(in the rows, 128 means zero)
X: 4 groups of rows, each row roughly a mix of its group's hidden directions:
X (128 x 10):
[[100 181  88 116 113  76 140  99 149 126]
 [122 105 201 139 125 139 131 146 181 147]
 [154 133 110 140 150 162  51 154 143 134]
 [177 143  97 141 142  96 164  87 168 133]
 [138 151 126  70 130 132 153 121 195 106]
 [137 116  56 125 138 143 123 145  77  96]
 [124 155 107 105 130  57 106 170 136 153]
 [140 113  98 135 123 136  62 179 135  93]
 [ 78 141 137 115 120  89 185  88 142 117]
 [128 160 200 100  96 152 108 144 111 126]
 [154 116 133 108 136 208 160 102 120 139]
 [126 185 115  87  96 153 114 121 135  77]
 [142 150 196 152  93 152 116  90 125 110]
 [140 181  68 144 137 144  95 110 160 120]
 [101  73 192 122 118 125 143 160 119 149]
 [163 106 182 142 186 124 142 112 158 123]
 [116 141 160 130  75  93 115 143 189 116]
 [ 86 129 119 156 136 111  60  97 154 107]
 [150  87 154 110  82 140 173 138  99 163]
 [122 120 132 146 163  45 132 107 150 140]
 [169 182 111 159 146 170 159 147 135 111]
 [ 72 107 131 135 183 125 108 158 121 167]
 [115 130  79 150 171 106 101 147  72 132]
 [ 99 102 105 152 124 101 139  78 184 152]
 [149  97  47 138 139 123 116 145 154 111]
 [103 163  96 124  99 183 136 152 150  87]
 [ 81 174 138 167 132  92  99 106 127  95]
 [105 150  85 110 117  85 151  97  73 129]
 [125 136  90 150 130  80 168 134 161 179]
 [184 114 102 170 113  91 123 116  85 109]
 [177 142  71 147  89 147 157 132 100 132]
 [134 138 129 137 108  37 123 128 124 100]
 [ 87 116 105 154 133  90 141  78 160 167]
 [118 149 174 181 136 161 110 109  80 139]
 [147  89 117  77 140 118 145 176 127 175]
 [167  87 154 163 136 146  85 113  92 101]
 [117 127 132 102 155  63 143 120  74 101]
 [144 137  97  98  90  54 114 125 116 136]
 [ 79 101 111  91 134 103 186 110 117 149]
 [140 164  92 149  99 155  69 143 126  94]
 [ 77 126  98 157 113  73  92 116 103 130]
 [107 188 122 137 130 112  72 123 174 129]
 [ 98 102  86 100  90  91 111 115 126 176]
 [186 148 121 140 112 104 106  75 161 153]
 [ 56 116 120 105 161 125 153 170 143 134]
 [193 123 123 133 162 162 146 165 100 152]
 [ 91 151 172  86  85  98 151 123 124 101]
 [132  86 182 120 179 138 163 107 150 135]
 [155 173 104 123 178 179 154 143 123 110]
 [161 125 147 162 110 114 136  58 153 160]
 [138 160 121  99  99 163 101 130  94  67]
 [141 136  67  79 163 148 154 130 154 147]
 [168 172 118 157 155 164 169 130 159 104]
 [150 207 112 109 107 112 139 155 135 156]
 [ 96 123 105 141 107  58 100  88 141 125]
 [108 102 150 130 182 123  73 171 141 131]
 [129 170 174 145  95 166 177 107 118 122]
 [100 120 129 139 107 115 141  68 194 125]
 [ 99 161 148  70  88 108 162 139 144 106]
 [ 92 172 158 145 118  84 106 165  96 145]
 [113 107 183 102 116  99 116 115  83 173]
 [110 131 121 130 177 137 149 166  65 160]
 [108 138  62 148 141 160 122  85 123  92]
 [168 120 137 112 143 184 182 111 157 110]
 [175 127  85  92 108 148 129 132 126  70]
 [149 140 179 110 149 169 161 178 125 149]
 [172 137  73 173 162 130 113  93 129 138]
 [108 141 140 101 119  61 161 166 109 157]
 [ 89 175 103 125 175 163  92 144 129 146]
 [166  80 131 126 136 192 124 105 160 115]
 [126 139 158 182 133 104 127 135  75  80]
 [130 199  95  97 145 125 130 138 172 145]
 [171  87 129 113  69  92 132 144 118 156]
 [157 147 143  98 113  81 148  86 119  76]
 [ 66 119  69 121  96 113 146 104 124 135]
 [183  95 163 141 172 102  93 142 123 138]
 [ 57 136 105 118  90 121 148 108  94 149]
 [110  94 160 170 109 126 100 163 171 162]
 [116  75 121 148 184 146 123 142 165  93]
 [ 85 186 158 109  98  98 112 114 101 112]
 [ 88 162 176 126 110 166 126 152  81 132]
 [178 162 131 157 110 147  86  96  91 113]
 [101 104 141 143 169 155 131 149 195 152]
 [ 82 143 157 177 173 132 166 108 112 128]
 [ 97 116 188 106 132  89 142 119 179 135]
 [192 138 136  98 101  90  93 159 138 136]
 [139 106  99 190 130 158  78 108 151 120]
 [102 130 187 113  93  76 137 145 105 149]
 [115  62  90 152 135 134 140 162  88 127]
 [121  86 174 160 141 169 113  98 145  91]
 [114 143 134 188 166  86 133 110  89 149]
 [151 107  88 176 153 138  95 138  74 134]
 [145 138  60 126 123 172 162 158 107 141]
 [140  69 121 109 122 120 202 123 126 133]
 [144 106 180 112 120 148 153 179  82 116]
 [131 174 135 128  86 126 103  94  81  87]
 [154  65 145 137 142 183 111 111 150 110]
 [112  99  91  93 126  91 142 184  92 126]
 [162 104 134 110 160 136 192  95 155 151]
 [ 84 119 183  99 117 131 186 135 124 116]
 [113 142  83 169 175 165 109  96 151 138]
 [117 145 115 162  79 131  74 174 151 120]
 [130 110  94 191 135 143  89 160 129 165]
 [ 90 126  60 123  99 159 123 161 107 119]
 [148  50 126 119 113 118  90 150 117 154]
 [ 76  83 176 156 118 102 108 117 107 120]
 [182 108 134 183 117 150  86 104 146 118]
 [135 100 119 152 171 168 102 179 138  92]
 [152 117  78 195 128 112 103 146 118 155]
 [120 100  48 105 102 137 134 146 108 147]
 [115 133 187 122 129 161 104 169  78 136]
 [ 96 156 162  97 112  84 124 122 183 107]
 [179  97 119 170 140 120 161  93 146 166]
 [196 149 128 131 148 127 167 103 173 127]
 [148 138 155 112 102 137 178 168  84 165]
 [141 106 177 156 143 110 123 161 110 190]
 [159 112 181 104 147 182 125 168 118 129]
 [100 116 113 129 124 130 116 176  54 104]
 [190 113 139  80 122 106 164 142 159 146]
 [117 130 165 130 102  52 112 131 154 101]
 [ 88  86 162 136 106 128  80 100 165 140]
 [ 94 101  89  80 141 102 165 163 152 125]
 [ 83 110 140 108 117 121  84 111 185 161]
 [175 170  89 135 114 144 131  83 165 112]
 [181 100 146 153 180  93 110 121 155 123]
 [118  74 152 152 143 101  81 161  93 123]
 [ 82 130  59 151 109 102 127 123  97 141]
 [ 65 125 153 142 134 117 109  81 169 107]]

the four rows of each list that fit no group, in list order (the others fit one group, some only roughly):
  Z_983: [ 67 133  97 117 111 164 130 126  72 118]
  Z_480: [ 93 111 178  76 153 119 154 131  94 108]
  Z_102: [116  39 146 120 116 145 129 115 115 149]
  Z_821: [103  79 158 151  93 163 133 131 134  76]
  Z_728: [111 168 181  99 144 110 118 117 114  73]
  Z_464: [123 146 116 112 141 110 143 160 138 212]
  Z_907: [120 111 130 176 106 151 140  54 146 128]
  Z_367: [138 173 130 124 144 143  79  87 165  87]
  Z_857: [148 153 141 130 178 183 170 106 106 138]
  Z_10: [ 67 130 131  91  71 100 126 134 151 129]
 => Z_983; Z_728; Z_464; Z_10
  Z_559: [163 167 165 169 180 139 156 135 137 121]
  Z_749: [180 132 110 150 163 139 105 142  75 164]
  Z_972: [159  54 111 128 144 137 127 136 111 175]
  Z_667: [ 77  85 127  88 107 135 129 107 175 104]
  Z_873: [155 147 114 153 140  84  80 102 111  79]
  Z_803: [118 134  76 143 161 145 154 132 162 186]
  Z_906: [153 187 122 116 129  89 160 119 129 181]
  Z_184: [163  85 142 139 148  69 118 170 130 151]
  Z_51: [102 105 150  94 107 120 172 154 113 187]
  Z_387: [148 110 177 113  72 101  94 111  96 132]
 => Z_972; Z_906; Z_184; Z_387
  Z_752: [164 116  70 120 120 120 132 185 118  92]
  Z_934: [ 96 149  80 134 157 150  74 139 155 100]
  Z_17: [ 92 151  69 112 157 125 167 114  89 133]
  Z_508: [131 188 106 123  78 153 123 151  86 140]
  Z_914: [103 157 156 187 177 126 126  89 134 135]
  Z_305: [159 170 143  99  78  90 120  88 125 112]
  Z_740: [175 167 102  78 111 161 103 132 135 101]
  Z_154: [ 66 125 104 117 116 129 105 154 119  67]
  Z_819: [125 148 126 154  99  75 133  90  72 111]
  Z_283: [120 133 122 192 138 139 117  62 124 155]
 => Z_752; Z_914; Z_740; Z_819
  Z_5: [ 44 105 149 110 109 125 135 105 112 141]
  Z_634: [159 130 104 190 126  92 130 112  95 170]
  Z_96: [163 134 105 148 133 162  74 104 103  81]
  Z_568: [ 94 171  88 132 101 130  89 180 137 124]
  Z_163: [ 89 128 123  95 135 107 121 158 203 126]
  Z_925: [154 121 123 164  85  69 154 131 163 149]
  Z_86: [145 126 141 104 112 182 117 165 189 113]
  Z_460: [140 134 179 161 186 140 162 134  97 138]
  Z_809: [124 106 160 139 143 168 129 104  66  85]
  Z_780: [ 90 115 165  73  76 129 112 124 108 145]
  Z_364: [ 97 129 114  66 121  98 152  77 134 105]
 => Z_634; Z_86; Z_809; Z_364
  Z_836: [158 134  69 171 113 160 146 138 122 168]
  Z_88: [180 131 101 143 154  89 145  78 101 110]
  Z_4: [ 93  90 149 156 166 136 137 137  69 104]
  Z_456: [121 132 144 174 170 141 116 101 178 173]
  Z_902: [127 109 171  98 109 104  97 158 182 156]
  Z_441: [156  82 113 163 128 127 173 135 117 183]
  Z_168: [ 97  92 151 132 184  74 126 132 105 144]
  Z_273: [ 92 133  82 112 138 112 146  67 161 105]
  Z_248: [124  93 152 150 126  78  69  99 138 145]
  Z_323: [ 54 131 117 145 137 141 181 104 123 123]
  Z_515: [127 105 167 118 120 158 183  91  88 151]
  Z_483: [ 70 172 115 146 123  97  84 106 146 122]
  Z_20: [110 156 143 154 154  76 138 149 161 180]
  Z_92: [163 155 184 104 117  96 110 139 174 112]
  Z_354: [141 113  90 146 126 133 156  95  53 122]
 => Z_248; Z_515; Z_20; Z_92
  Z_174: [130 121 118 176  82 125 102  88  82 102]
  Z_475: [142 114 118  80  90 141 104 188 102 109]
  Z_213: [113 165 114 123 140 109 143 180  65 146]
  Z_554: [160 117 163 133 202 126 124 110  93 145]
  Z_736: [ 98 122  55 163 133 121 158 150 142 150]
  Z_504: [ 66 100  77 131 136 125 112 167 121 105]
  Z_449: [158 150  95 182 126 147  84 108 166 132]
  Z_706: [ 71 126 145 159 100 101 122 130 104  73]
  Z_965: [ 80  93 151 109 130 143 138 186 159 104]
  Z_60: [139 133 149 141  83  87  67 145 157 147]
 => Z_475; Z_554; Z_736; Z_706
  Z_629: [104 161  93 119 113 155 149 155 179 172]
  Z_276: [144 112 142 168 141 167 116  57 149 122]
  Z_699: [151 133 126  97 107 178  79 102 107  87]
  Z_340: [139 150 197 141 126 119 120 190 133 136]
  Z_234: [131  74 100  96 159 176 163 129 112 142]
  Z_890: [166 137 151 102 145  88 123 101 174  80]
  Z_701: [149 127 169 166 180 107 164  95 128 153]
  Z_916: [151 170 101 193 164 123 141 139  99 133]
  Z_190: [169  92 181  99 135  99 145  89 114 137]
  Z_846: [116 124 189  95 114 111 102 138 109  72]
  Z_858: [185 122 109 161 182 127 154 124 109 159]
  Z_979: [179 113 163 108  84 155 135 149 162 159]
  Z_439: [ 87 138  60  94 142 118 157 107 120 149]
  Z_241: [ 77 134  90 128 125 117  63 126 123 163]
  Z_397: [148 129 189 135 117 124 190 128 152  98]
 => Z_276; Z_699; Z_890; Z_190
  Z_785: [120 156 146 117 133 103  68  98 145  74]
  Z_287: [ 66 168 109 147  93 123  93 140 114 102]
  Z_279: [172 180 120 114 123 114 143 131  90  74]
  Z_324: [160 112 116 128 117  81 177 104  74 120]
  Z_742: [151 126 167 104  96  62 117 120 101 102]
  Z_259: [114 171 139 121 115 131 125  57 174 117]
  Z_786: [ 88  95 132 139  69 132 113 133 113  75]
  Z_82: [156  98 144 120 181  85 105 173 131 148]
  Z_570: [163 130 174 105  99 169 131  94 120  82]
  Z_284: [191 119 161 152 162 132 111 117  81 116]
 => Z_279; Z_742; Z_82; Z_284
  Z_893: [ 83 156 111 109 120 188 133 148 164 157]
  Z_660: [136 171 133 150 102 100  99 142  62 150]
  Z_350: [145 162 120 148 182 161 136 135  74 152]
  Z_516: [119 107  93 156 129 144 115 175  65 150]
  Z_614: [ 90 146 149  71 103 174 157 150 119 127]
  Z_622: [148 127 127 107  91  77  99 120  85 174]
  Z_182: [161 111 122 112 162 115 183 102  74 131]
  Z_330: [156 147 134 104  81  71  89 108 118 148]
  Z_958: [105 124 156 133 118 179 117  65 128  88]
  Z_784: [159 122 131  74  91 149 185 148 144 129]
  Z_407: [123 107 162 122 165  76 114 144 113 185]
  Z_789: [132 149 152 109 134 140  68 110 124  64]
  Z_882: [ 93  96  85 105  78 152 107 163 142 140]
  Z_994: [135  85 140 116 176 175 174 129 156 123]
 => Z_958; Z_784; Z_407; Z_882
  Z_383: [101 108  62 105 154 127 145  83 154 126]
  Z_201: [ 85 158 138 158 142 122 104 116  58 138]
  Z_989: [ 67 149 153 120 116 123  85 122  80 106]
  Z_74: [184 119 125 143 154 103 193 128 107 146]
  Z_370: [160 121 152  87 113 116 167 105 168  79]
  Z_668: [105 134 113  93  76 153 102 156  80 153]
  Z_194: [144 111 155 178 171 122 140  87 100 165]
  Z_343: [ 94 147 127  95  81  96 146 110  87  90]
  Z_429: [127  91  96 116 137 133 139 153  64 174]
  Z_226: [ 72 122 151 169  95 111 131  85 100 113]
  Z_689: [ 82  94  85 128  98 132 140 126 112  71]
 => Z_989; Z_74; Z_370; Z_194
  Z_729: [ 76 107  78 138 137 170 152 154  98 131]
  Z_110: [199 176 145 127 138 137  96 132 107 147]
  Z_242: [141 152 191  76 129 150 159 116 104 132]
  Z_951: [186 119 110 154 172 127  97 159 161 141]
  Z_33: [144  75 155 139 191 144 135  92 140 119]
  Z_781: [112 130 190 134 163 166 131 126 164  89]
  Z_262: [ 89  92 135 125 172 163 144 136 122 184]
  Z_329: [190 100 105 107 131 151  94 174 140 120]
  Z_719: [192 107 110 106 131 110 138 126  90 177]
  Z_768: [176  79 127 104 115 110 143 187 113 130]
  Z_738: [ 77 146 130 100 119 111 117  92 141  65]
  Z_316: [108 106 126  90 103 151 138 150  69 174]
  Z_265: [ 87 132 103 115 109 158 153 122  74 176]
 => Z_242; Z_951; Z_33; Z_738
  Z_513: [124  90 162 118  96 182 137 108  80 115]
  Z_64: [153 101 135 151 134  95 115  80 192 134]
  Z_94: [161  80 147 145 168 173 129  98  96 138]
  Z_300: [197 139 109 158 155 149 122  99 106 158]
  Z_843: [132 169  71 135 182 126 105 115  99 115]
  Z_70: [123  98 158 105 112 178 182  98 155 132]
  Z_328: [ 63 126 135 131 141 109  86 182 124 138]
  Z_427: [189 134  86 161 151  97 109 129 160 112]
  Z_442: [171 182 106 104 141 111 180 114 120 149]
  Z_551: [154 157 171 123 128 134 103 122 183  78]
  Z_111: [157 179 169 142 137 183 116  99 123 113]
  Z_580: [ 92 137 106 138  73 130 165 130  76 152]
  Z_964: [145 117  86 139 117 118  80 167  73 146]
 => Z_513; Z_64; Z_442; Z_580
  Z_875: [ 98 166 180 104 152  82 132 105 112 106]
  Z_763: [106  70 125 130 149  80  84 109 154 124]
  Z_326: [126 117 118 191 125 118 119  73 171 109]
  Z_322: [175 133 133 146  92  74 159 103 164 124]
  Z_200: [133  78 123 101  96  80 105 124 174 148]
  Z_896: [126 138  71 109  71 116  88 137 147 106]
  Z_56: [176  93 156 159 115 147 110 101 156  83]
  Z_78: [153 179 147 112 102 181 146 156  95 141]
  Z_53: [121  61  86 146 149 132 138  98 161 106]
  Z_678: [135 111 173 128 146 127  79 187 140 158]
  Z_541: [103 173 162 130 100  99 106 161 133  77]
 => Z_875; Z_326; Z_53; Z_541
  Z_18: [ 75 105 163  66 112 104 122 134 133 145]
  Z_482: [188 126 169 170 136 111  93 127 156 114]
  Z_712: [120  69  87 140 148 179 145 113 156 134]
  Z_823: [ 76 140 117 157 176 168 107 127  90 118]
  Z_990: [160 177  98 130 107 142 156 166  85 103]
  Z_217: [108 112  98 125 141 178  70  91 152 136]
  Z_536: [ 95 173  87 146  98 133 134 139  74 150]
  Z_466: [ 87  67  87 121 121 121 105 101 108 156]
  Z_335: [107  92 146 141 119 166  70 156 102 162]
  Z_527: [ 67 138  93 124 111 119 111  74 147 154]
 => Z_18; Z_482; Z_712; Z_990
  Z_824: [138  97  91 130  69  84 105 110 156 116]
  Z_394: [107 118  61 153 118 111 125  96  78 122]
  Z_975: [173 120 124 175 154 117 132 175  88 155]
  Z_291: [156 107 116 145 110 205 150 138 124 162]
  Z_725: [190 120 134 174 156  98 137 101 109 101]
  Z_535: [137 113 171 132 170 144 159 168 140 180]
  Z_943: [154 131 127 146  65 109 121  98  88 169]
  Z_863: [169 116 140 172 143 110  86 159 100  87]
  Z_573: [122 127  79  74  93  81 142 150 137 141]
  Z_414: [124 160 102 113 172 190  99  98 141 120]
 => Z_975; Z_725; Z_943; Z_573
  Z_61: [162 149 136 108 101 157 158 160  66 109]
  Z_731: [121 134  78 128 125  62 113 131 105 173]
  Z_346: [135 151 135 144 120  59  94  88 158 113]
  Z_997: [134 154  72 114 148 166 172 114 138 166]
  Z_390: [100 146 137  96 137 172 151 170  73 142]
  Z_58: [177 145 100 138  86 180 154 111 153 136]
  Z_295: [145 140 173 139 131 153 101  90 141  64]
  Z_851: [122 140 155 110 143 149 157  90 199 109]
  Z_929: [ 66 103 153 144 174 108 118 159 153 129]
  Z_726: [142  98 135 165 169  69 101  98 112 116]
 => Z_61; Z_390; Z_295; Z_929
  Z_9: [113 169 141  96 142 141  83  98 164  84]
  Z_900: [112 157  83 112 154 109 129 159 138 192]
  Z_807: [130 111 151  82  80  89  85 106 154 128]
  Z_2: [147 120 100 167 103  58 113 129  96 143]
  Z_746: [170 113 100 190  96 101 103 145 108 125]
  Z_996: [119  95  93 124 131 132  91 156 176  75]
  Z_502: [134 108 127 156 154  93 103 146  65 169]
  Z_115: [130 144 148 110 158 185 106  84 173 119]
  Z_621: [177 103  81 126 173 125 152 141 126 169]
  Z_913: [159 154  97 148 115 137  78 102 171 165]
  Z_133: [128 183  95 162 115 179 129 122 165 112]
  Z_462: [197 101 162 133 107 105 141 162 112 106]
  Z_398: [ 91 200  99 117 140 140 160 128  99 136]
 => Z_900; Z_2; Z_913; Z_133
  Z_355: [ 62  98 113 117  99 101 151 136 108  90]
  Z_228: [ 84 118  86 102  86 100 112 116  86 106]
  Z_805: [140 134 128 119 145 149 173  88 188 166]
  Z_976: [179  74 128 129 142  91 151  86 124 144]
  Z_361: [148  83 115  97  77  79 140 137 153 113]
  Z_842: [ 62 114 111 109 117 180 156 132 143 102]
  Z_411: [182 128 139 114 129  85 141 145 101 187]
  Z_641: [174  87 161 146 137  88 136  91  98 108]
  Z_388: [122 171  68 110 105 183 141 137 139 131]
  Z_269: [148 164 110 122  77 183 128 118 166 107]
  Z_669: [126 107 164 113 138 148 120 210 112 120]
  Z_500: [136 139  85  94 140 157 189 170 127 134]
  Z_419: [102 134 138 127  83 153 175  86 170 108]
 => Z_228; Z_976; Z_500; Z_419
  Z_973: [181 134 146 101 150 170 126  99 172 100]
  Z_478: [136 197 156 152 153 127 106 157 156 100]
  Z_46: [100 178 115 112  62 139 107 133 137 100]
  Z_507: [158 158 100 110 147  97 134 111 195 103]
  Z_501: [183 118 161 154 143 108  98 143  76 110]
  Z_853: [160 151 128 159 150  97  99 145  61 116]
  Z_422: [150  99 118 105 109 104  86 106 194 138]
  Z_947: [ 96 121 103 171 163 100 104 150 152 177]
  Z_424: [138 192 135  73 139 145 164 131 136 152]
  Z_603: [160 116 102 106  84  68 166 118 143 138]
  Z_13: [167 120 149 144 165 128 131 126 171 193]
  Z_363: [105  74 109 145 120  84  73 125 107 123]
  Z_68: [142  97 129 160 195 139 177 118 146 125]
  Z_952: [101 130 177 109 127 113  78 140 107  75]
  Z_416: [ 98 159 115 120 124 183  75 155 159 126]
 => Z_973; Z_501; Z_853; Z_424
  Z_345: [117 103 179 106  84 175 124 165 122 114]
  Z_181: [ 88 121 160  89 126  85  88  88 144 141]
  Z_152: [ 50 174 158 137 135 123 118 127 112 132]
  Z_132: [ 87 122 111 157 144  77  94 175 113 146]
  Z_908: [ 87 170 144 131  92  84 122 104  90 154]
  Z_87: [101 165  65 149 109 156 168 128 130 109]
  Z_694: [112 154  94 144 147  82 177  80 133 122]
  Z_69: [144  84 137 128 136 162 151 134 203 124]
  Z_716: [190 137 153  76  91 130 122 142 121 153]
  Z_170: [168 134 118 147 124  78 104 111  94  73]
  Z_426: [170 126 180 111 104 131 191 139 141 121]
  Z_288: [128  88 193 160 146 107 144 117  87 131]
  Z_578: [138 147  77 138  87 167 121 122 181 109]
 => Z_181; Z_694; Z_288; Z_578
  Z_99: [124 126 101 173 165 169 159  82 103 142]
  Z_386: [184  84 151 144 119 124 176  95 113 138]
  Z_321: [142 147  62 111 123 133 131 185 114 158]
  Z_474: [161  73 101 164 177 125 114 105 120 146]
  Z_410: [101 147 140 126 161  92  70 131  97  86]
  Z_941: [175 137 127 150 118 171 112 141 194 116]
  Z_236: [ 74 119 111  81  66 136 117 123 136 121]
  Z_872: [ 92 110 105 101  54 105 133 139 104 130]
  Z_720: [153 151 127 142 182 131 110 165  91 177]
  Z_606: [204 115 116 147 132 111 122 126  96 171]
  Z_783: [102  91 132 134 191  98 116 144  87 154]
  Z_797: [146 149 129 119 154  70 147  69 149 108]
 => Z_321; Z_474; Z_941; Z_872
